128 stands for zero in the data rows.
Some points, each followed by its number:
[147 148 158 158 163 166 136 160 153 158 140 146 141] 0
[182 170 130 174 153 151 149 176 137 160 166 151 163] 1
[139 172 177 136 135 139 167 144 173 172 168 178 174] 2
[168 169 134 171 158 152 160 160 149 165 164 159 159] 3
[160 144 163 151 174 172 140 155 158 143 152 144 134] 4
[136 155 178 135 148 136 180 131 176 166 168 176 172] 5
[172 160 146 165 152 164 134 169 143 140 155 140 145] 6
[168 167 142 178 137 149 167 178 130 174 181 178 177] 7
[155 140 168 148 169 170 145 149 163 133 145 154 152] 8
[148 147 164 149 155 143 175 141 169 161 175 165 169] 9
[143 131 169 144 178 167 168 143 172 156 131 150 143] 10
[179 177 139 184 142 143 165 172 133 137 179 158 176] 11
[137 149 178 136 150 144 179 132 180 151 160 167 172] 12
[162 143 154 154 175 175 150 150 160 151 137 135 137] 13
[157 169 140 182 139 151 164 180 129 168 178 170 173] 14
[167 163 135 169 146 160 143 178 140 154 163 156 153] 15
[172 175 141 165 156 144 162 160 148 145 163 174 164] 16
[166 141 150 159 177 181 137 157 162 181 128 142 130] 17
[166 163 153 162 143 154 147 166 145 157 165 158 160] 18
[178 160 154 167 153 162 133 167 146 130 148 141 144] 19
[173 175 138 170 154 153 152 165 146 153 157 169 157] 20
[182 171 131 174 155 150 156 172 135 141 164 160 163] 21
[173 170 143 175 141 156 132 184 137 153 178 165 161] 22
[171 166 134 171 145 155 144 182 137 146 171 162 159] 23
[150 150 160 156 168 173 142 154 161 143 141 130 138] 24
[167 149 164 150 171 158 148 153 154 132 154 148 142] 25
[174 159 137 165 156 155 149 170 145 155 157 147 160] 26
[139 133 173 136 170 140 172 141 173 170 174 173 158] 27
New points follow, each followed by the number of its nearest point above.
[166 137 156 157 176 176 143 154 159 145 133 136 132] 13
[168 146 149 161 170 176 137 161 156 175 135 144 135] 17
[159 154 168 146 162 152 155 148 161 141 157 155 150] 25
[156 152 159 160 165 160 154 160 149 135 159 151 150] 25
[145 164 154 172 139 150 169 166 141 165 183 161 172] 14
[152 153 154 160 159 167 134 165 152 157 141 148 144] 0
[152 172 146 181 135 152 166 176 132 168 183 162 173] 14
[174 153 152 161 163 170 141 163 145 148 154 151 144] 6
[183 166 129 172 154 152 148 176 138 160 161 145 162] 1
[138 145 176 133 166 137 173 134 175 129 158 171 164] 12
[170 148 162 154 167 154 146 158 152 131 154 143 146] 25
[166 164 152 162 144 155 147 167 145 154 163 156 158] 18
[164 145 148 160 171 178 135 160 159 177 130 139 132] 17
